(in the rows, 128 means zero)
Named moves, each a turn or a mirror, and the order they were made in; the first pair answered
move R:
[111 130 109 128  99 117 107 127 132 124 128 111 139  99 155 140 135 126
  98 114 132 127 156] -> [114 139 102 121  95 114 112 128 139 128 120 116 141 104 153 137 138 120
 102 111 139 127 156]
[100 138 129 139 125 132 120 110  98 126 117 141 127 139 116 141 103 132
 141 109 130 146 109] -> [105 146 122 135 124 131 127 112 107 127 109 143 127 135 119 137 106 130
 151 103 135 146 110]
[119 110 142  90  70  91 121 166  97 118 130 113 133 129 143 141 114  99
 109  88 136 126 126] -> [115 106 141  93  73  95 121 165  99 121 128 114 134 129 143 143 111 100
 107  90 138 123 128]
move P:
[160 135 119 150 165 158 130  95 150 133 121 156 115 139  94 104 135 157
 151 167 126 146 110] -> [103 148 103 129 114 152 112  93  98 123 138 120 131  86 157 150 148 147
 111 122 115 183 122]
[144 126 147 137 157 145 136 125 155 119 137 135 127 130 128 137 137 143
 137 162  84 104 106] -> [120 128 138 129 128 142 129 123 132 114 145 112 138 102 161 160 143 137
 119 137  79 120 115]
[178 145  90 107 147 138 150 140 206 119 108 128 108  95 122 136 183 113
 135 128 154 101 147] -> [159 148  84  99 122 138 142 143 184 116 123 115 117  70 149 158 192 114
 119 106 151 114 152]
[167 151 102 132 129 114 158 137 184 114  99 141 134 128  86 110 127 109
 151 132 136 126 112] -> [123 159  97 115  86 110 145 134 149 102 116 112 146  82 142 148 141 106
 119  93 129 151 126]
move T:
[125  96 146 142 146 192 162  86 113 127 159 101 104  99 141 101 158 130
  86 154 110 144 111] -> [126 112 137 135 147 196 161  86 123 128 148 104 109  90 137 101 165 128
  95 154 112 157 108]
[139  99 147 127 122  94 185 153 138 127 163 138 106 164 154 106  99 123
  84 141 182  81 139] -> [164 145 110 120 150 105 195 140 189 126 132 138 110 136 149 104 138 123
  98 152 187  99 140]
[117 125 132 136 139 120 139 150 119 132 145 119 130 153 142 128 116 108
 138 125 139 114 136] -> [130 128 122 139 156 121 138 147 143 130 132 118 126 144 140 132 125 113
 137 136 143 110 137]
[ 92 100 138 144 136 154 113 124  73 133 167 114 129  97 172 165 125 146
  82 117  93 130 144] -> [122  94 128 147 184 160 108 129 119 128 155 117 121  80 161 159 141 151
  70 138  99 102 153]
move Q:
[121 171  87 143 117 140 129 123 102 134 139 154 154 127  99 112 127 136
 182 116 124 177  98] -> [170 132  85 149 172 128 123 158 176 116 120 141 139 115  94 102 136 135
 153 144 133 104 130]
[163 100 166 111 141  95 123 161 159 118 146 128 109 141 107 114 111 117
 118 127 139  44 133] -> [105 124 175  99  66  92 126 145  84 135 163 125 124 143 127 138 102 101
 133  84 126 104 113]
[102 100 137 152 127 136 109 106  92 123 173 113 133 117 132 137 116 148
 109 144 113 156 110] -> [125  94 129 161 159 146 107 103 115 121 167 124 130 121 114 124 125 157
 115 161 113 143 114]
move L:
[134 144 123 142 189 190  79 143 119  81 154  72 139  39 171 147 149 175
  93 139 100 123 149] -> [153 147 120 151 211 196  87 135 147  86 147  87 135  49 150 136 152 182
 107 162 104 120 144]
[117 129 102 145 132 148  95 137  85 140 146 141 139 115 114 119 125 144
 148 115 123 149 133] -> [123 141  90 123 124 137  98 147 101 140 131 131 139  93 134 129 144 131
 137  93 131 148 146]
[111 148 119  94  74 133 145 143 106 178 133 119 127 142 145 122 138 104
 138 103 146 168 133] -> [142 163 109 100 107 141 152 140 147 184 112 139 123 149 115 104 147 109
 159 125 150 164 128]
Then:
Each pair is two moves apart.
[167 106 144 121 158 111 143 169 181 126 106 144 118 178 105  84  97 117
 151 132 152  77 133] -> [125 108 142  93 104  84 138 189 144 112 116 103 128 147 161 124 107  95
 117  79 154  85 157] | L, L
[ 89 116 144 112  66 110 131 128  52 107 163  88 135  72 214 181 143 112
  76  81 111 113 140] -> [202 116 116 167 224 156 131  98 180 109 124 141 111  87 115 117 169 161
 109 194 106  79 118] | Q, Q
[104 110 148 122  97 104 115 153  77 120 153 120 122 116 169 125 113  92
 111 104 113 117 144] -> [173 141 122 133 167 118 138 142 163 138 107 159 116 143 105  86 131 107
 157 154 126 105 123] | P, T
[104 129 116 156 135 176 119  79  89 133 121 120 128 124 132 131 133 136
 128 131 101 152 102] -> [110  95 125 144 133 148 115 120 104 120 115  90 119 110 164 145 135 117
  83 113 113  98 134] | Q, Q
[155 170 114  94 125 123 136 135 137 141  94 139 125 160 119  82 116 131
 138  82 134 137 124] -> [112 128 133 112 122 138 104 116  76 122 143 117 134 128 153 110 102 151
  94  80 104 147 129] | P, R
[162 152 148 128 155 121 103  90 116 136 119 157 132 136  65 107 145 117
 155 151 130 173  78] -> [119  97 176 127 122 108  78 107  54 116 163 113 131 119 121 133 126 116
  93 123 117 152 102] | P, T
[129 115 109 130  95 116 145 115 180 148 116 109 128  87 169 119 116 130
  40  87 133 105 137] -> [137  78 143 170 125 130 146 101 149 156 148 150 120 146 118  85  70 151
  69 129 114  98 110] | P, L
[ 89 109 130 122 128 133 130 104 133 141 137 144 154 150 132 123 132 167
 137 114 106 186 112] -> [ 90 124 120 105 116 119 142 116 140 146 121 140 158 147 140 130 140 152
 145  96 119 190 117] | R, L
[114  86 121 157 144 179  98 118 136 135 168 144 149  70 157 129 119 132
  80 154  93 103 158] -> [137 104 106 158 166 184 103 121 169 138 151 155 144  74 146 112 124 132
  92 168  98  99 157] | L, L
[140 111 120 128 124 112 118 139 170 120 103 119 122 117 126 106 154 120
 102 116 110 162 128] -> [132 111 122 134 119 118 116 128 152 121 114 122 127 110 129 111 158 127
  98 125 110 174 123] | R, T
[154  49 208 139 142 136  88 132  65 104 157 139 118 168 133 113  79 115
 149 120 125  92 132] -> [144  79 197 153 141 155  85 103  46 111 164 151 134 167 118 116  89 126
 174 133 107 141 108] | P, Q
[113 149 115 112 121 131 128 122 136 127 128 104 141  99 140 142 148 127
 131 123 118 140 132] -> [110 148 126 123 112 143 133 105 111 139 131 119 138 127 117 130 133 131
 149 131 112 155 112] | L, T
[114 163 113 151 125 128 155 119 110 128 128 141 130 105 133 152 171 121
 162 117  98 134 170] -> [137 131 139 170 138 122 160 127 100 129 138 159 118 148 105 125 136 125
 170 137 100 103 160] | T, P
[125  91 151 136 137 122 122 156 125 125 149 126 117 142 117 128 110 137
 118 144 130  88 140] -> [ 93 126 145 124  91 125 128 138  90 134 147 130 136 145 125 143 113 128
 141 113 125 146 123] | L, Q
[ 98 147 125 149  94 135 109 100  73 133 147 108 147 120 143 143 136 122
 116 117 116 152 113] -> [101 153 123 128  74 114 121 120  83 136 135 101 147 126 149 138 137 102
 119  99 132 139 123] | L, T
[157 133 103 126 113 136 106 122 155 137 126 160 140 125 102 101 125 103
 132 146 120 160 107] -> [151 136 100 105  95 123 111 138 161 136 113 139 143 107 128 112 136  87
 122 125 126 157 123] | Q, T
[154 121 120 154 184 153 126 103 172 149 112 112 147 106  96 111 169 132
 130 175 122 147 111] -> [ 94  97 166 147  98 142 132 107  69 158 162 104 161 145 116 126 114 120
 130 134 113 172 104] | T, T
[ 96 130 136 102  76 109 143 135  92 117 139 104 148 116 153 146 137 105
 121  91 133 130 131] -> [132 120 135  99 104  93 148 167 150 118 119 104 131 127 137 130 134  95
 110 105 146  83 147] | T, R
[124 131 107 140 168 148 100 105 133 111 147 127 121  81 139 152 144 152
 105 153 106 138 130] -> [124 157  96 129 150 152 108 101 138 116 132 132 128  81 137 159 152 145
 120 143 111 161 126] | T, L
[ 97  94 116 106 118 100 106 132 138 110 139 105 160  94 166 135 123 117
 112  86 123  90 162] -> [142 146  86 110 150 116 136 111 190 126  97 147 157 116 105 101 139 122
 172 111 132 115 136] | P, T
[124  60 175 138 129 109 123 157  92 134 169 121 116 182 133 111  80 137
 125 140 129  70 143] -> [ 84 148 140 111  62 115 147 127  54 156 146 132 149 169 143 138 109 119
 172  97 130 168 116] | L, Q
[127 131 144 108 118 154 114 142 155 136 105 122 154  61 142 162 194 147
 149 120  86 112 110] -> [109 141 151  99  88 149 125 144 131 142 116 126 157  81 141 165 182 135
 165 104  90 121 107] | T, R
